The rows below come in pairs that one turn or mirror swaps. Which row does each named row swap with?
lezis: +1.17	+0.99	+0.48	+1.79	-0.44	+0.26	-1.97	+0.17	+1.74	-1.04	+1.32	-0.10	+0.14	-1.46	-0.02	+2.01
Zapuv: +1.46	+1.46	+2.71	+1.34	-0.02	-0.16	-0.83	+2.38	+1.52	+0.13	-0.83	+0.64	-0.40	-1.14	-2.61	-1.73
rus: +1.72	-2.14	+0.24	+1.52	-0.03	-2.01	-1.13	+2.64	+1.85	+0.12	+0.95	-1.01	-0.59	+0.62	-1.32	+0.05
feg: +1.97	+0.04	+0.53	+0.82	+0.82	+0.55	-0.68	-1.19	+0.11	+0.62	+1.21	-1.02	-0.49	-0.82	-0.75	-2.21
veriz: +0.81	-0.90	+2.70	+0.73	-0.64	-0.47	-1.54	+0.67	+0.43	-0.16	+1.54	+1.14	+0.61	-0.68	-3.03	-0.77
zadu: +0.86	-1.12	+3.43	+0.20	+0.36	+0.14	-1.15	+0.99	+1.74	-0.21	-0.23	+0.17	-1.32	-1.05	-2.96	+1.28
Dab: +1.20	-0.95	+0.90	+2.13	-1.80	+2.49	-1.29	+2.34	+0.93	+1.80	+1.27	-0.20	+1.17	-0.38	-2.61	-0.60
bupo: +2.63	-0.59	+1.88	+1.55	-0.23	+1.13	-1.62	+1.18	+0.38	+1.18	-2.34	-1.04	+0.08	+1.53	-2.23	-0.21
lupip: +0.27	-0.77	-1.85	+1.23	-0.27	+1.36	+0.70	+1.52	+0.65	+0.06	+0.00	-1.68	-0.62	-0.33	-1.98	+1.10
Zelu: +1.61	+1.98	-0.08	+0.97	+1.25	+1.39	-1.70	-0.16	+1.61	-1.26	+0.87	-0.15	+0.13	-1.01	-2.50	-0.48
dugin: +0.39	-1.95	+1.18	+2.83	+0.64	+2.25	-0.45	+1.34	+3.12	-0.84	+0.42	-1.73	-0.25	+0.54	-2.02	+1.56
fiben: -0.22	-0.65	-0.34	+1.30	+0.20	+1.52	+0.00	+0.18	-0.21	-0.61	-0.73	-1.48	-0.68	-1.11	-0.35	-1.19
meraz: +2.36	-0.46	-0.04	+2.47	-0.49	-0.19	-2.04	+2.22	-0.81	-0.80	-1.27	-2.42	-1.13	+0.45	-2.54	+0.44
muba: +1.75	+0.66	+0.25	+1.34	-1.68	-0.36	-1.38	+2.71	-0.91	+0.83	+1.32	-1.00	-1.08	-0.31	-2.46	-1.03
Lan: +1.36	-0.79	+0.16	+1.79	-0.14	+0.46	+0.26	+1.57	+3.58	-0.39	+0.51	-0.43	-1.19	-2.67	-2.04	+0.72
Lir: +2.35	-1.64	+1.02	+2.96	-0.45	+0.51	-1.12	+0.84	+0.37	-0.39	-0.17	+1.10	-1.14	-0.53	-1.14	+2.71
tisub: +2.85	+0.56	+1.27	+1.66	+0.48	-0.21	-1.09	+1.40	+2.09	-1.84	+1.29	+0.26	+0.33	-0.58	-4.02	-0.75
saf: +1.65	-0.62	+0.84	+2.69	-0.35	+2.45	-1.39	+0.60	+0.67	-1.94	-0.66	-0.34	+0.02	+1.18	-1.26	-2.00
Fogo: +1.01	-0.55	+1.07	+1.70	+1.57	+0.62	-0.15	+1.42	+2.18	-0.24	+1.67	-0.50	+1.18	-1.68	+0.01	-1.31
loger: +2.74	-2.39	+0.25	+2.22	+0.67	+1.53	-1.16	+1.85	-0.62	-1.76	-0.70	-0.86	-1.27	-0.51	-2.01	+1.08
bupa: +3.79	-0.20	-0.19	+2.98	-0.58	+1.66	-0.30	+0.31	+1.46	+0.42	-0.23	-0.59	-0.85	+1.88	-2.34	-0.67
Boza: +0.45	+1.04	+2.78	+1.19	+0.81	+1.50	-1.70	+1.16	+0.90	+0.63	+1.78	-0.38	-1.38	+1.41	-2.59	+0.98
furi: +2.73	-0.52	+0.92	+2.28	-0.94	+1.55	-0.45	+0.98	+0.35	+3.29	-0.83	-0.42	-1.07	-1.66	-1.99	+0.09
mor: +2.92	+0.31	+2.12	+3.15	+0.71	+1.33	+0.66	+1.23	+2.06	-0.79	+0.77	-1.08	-0.99	-2.34	-0.37	+0.26
mebu: +2.14	-0.67	+0.12	+3.28	+1.32	+0.27	-3.08	-1.08	+0.81	+0.31	+0.14	-1.45	-0.81	+0.16	-2.56	-0.02
begiz: +1.24	-0.14	+1.23	+2.13	+0.93	+1.47	+1.90	+0.57	+0.85	-0.06	+0.38	-0.99	-0.18	-2.53	-2.48	+0.84
taso: +1.48	+1.23	+2.22	+2.19	-1.32	+0.43	-0.31	+0.66	+2.18	-1.60	-0.23	-1.58	-0.43	-1.34	-0.81	-1.48
lelor: +1.08	+0.06	+0.70	+2.56	+0.38	-1.50	-2.01	+2.39	+1.26	-0.14	+0.14	-1.68	-0.10	-0.95	+0.08	+1.63
kupam: +1.89	-0.34	+1.44	+2.39	-0.32	+0.20	+0.25	+0.74	+0.51	+2.91	+0.44	-1.12	-0.83	+1.66	-2.08	+0.08
Nabaz: +1.99	-0.89	+0.69	+1.67	-0.08	+1.48	-0.98	+2.46	+1.01	+2.69	-2.00	-1.27	-0.27	+0.33	-2.29	-1.39
guk: +2.14	-0.61	-1.46	+2.56	-0.67	+0.89	-1.06	+2.20	+3.00	+0.09	-0.44	-0.58	-0.35	+1.43	-1.93	+0.77
Vebos: +1.54	-0.01	+2.77	+0.41	-1.52	+0.53	-1.02	+0.13	+1.57	-0.36	+1.10	-2.33	-0.01	+1.10	-1.27	-0.25
Ludi: +1.48	-1.75	-0.63	+2.00	+1.92	+0.30	-1.72	+1.63	-0.40	+0.30	+0.50	-0.33	-1.04	+1.40	-0.22	+0.48
kase: +0.51	-1.09	+0.25	+3.36	-0.17	-0.25	-0.46	+1.19	+3.46	-0.28	+0.53	-0.68	-1.18	-0.96	-2.87	-1.80
lupes: +1.91	-1.25	+3.92	+1.94	-1.17	+1.25	-1.02	+0.90	+1.04	-0.15	-1.15	+0.16	-0.02	-0.41	-0.49	-0.48
zimit: +2.68	-0.61	-0.50	+1.34	-0.35	+2.23	-2.59	+1.28	+0.41	+1.15	+1.30	+1.13	+0.67	-0.09	-2.05	-0.39
dumu: +2.34	+1.59	+1.07	+3.70	+1.43	-0.12	-1.28	+3.23	+1.36	-0.66	+0.53	-1.61	+0.22	+0.29	-2.29	-0.31
madoz: -0.29	-0.06	+1.35	+2.26	+0.40	+0.74	-0.75	+1.82	-0.36	+0.45	+2.30	-0.49	-0.35	-2.56	-2.13	-0.37
kub: +0.35	-2.21	+1.74	+2.76	-0.56	+1.39	-1.11	+0.69	+0.75	+0.85	+0.86	-1.63	-0.81	+1.01	-0.21	+1.66
Gelum: +2.69	-0.99	-0.63	+1.60	+0.71	+1.49	-1.92	-0.78	+0.68	+0.22	-0.41	-0.84	-1.76	-1.06	-1.80	+2.03
des: +1.46	+0.72	-0.25	+3.60	+0.78	+2.11	-1.95	+1.20	-0.05	-0.01	+1.55	+0.47	-1.10	-2.02	-1.98	+0.22
riza: +1.09	+0.34	+1.59	+0.64	+1.55	+1.37	+0.13	+1.98	+3.12	+0.50	+1.51	-0.60	-0.84	+1.43	-2.31	+0.49
fite: +1.38	+0.65	+3.37	+0.47	+0.85	+0.09	-2.71	+1.34	+1.94	+0.09	-0.39	+0.51	-0.75	-0.46	-1.95	-0.68
Sud: +2.03	+0.15	+2.29	+2.05	+1.15	+0.17	-0.28	+2.94	-1.13	+1.08	-0.88	-1.39	-1.12	-1.06	-2.89	-0.11

Swapped with lelor: fiben
Swapped with bupo: Zapuv
Swapped with Sud: lupes

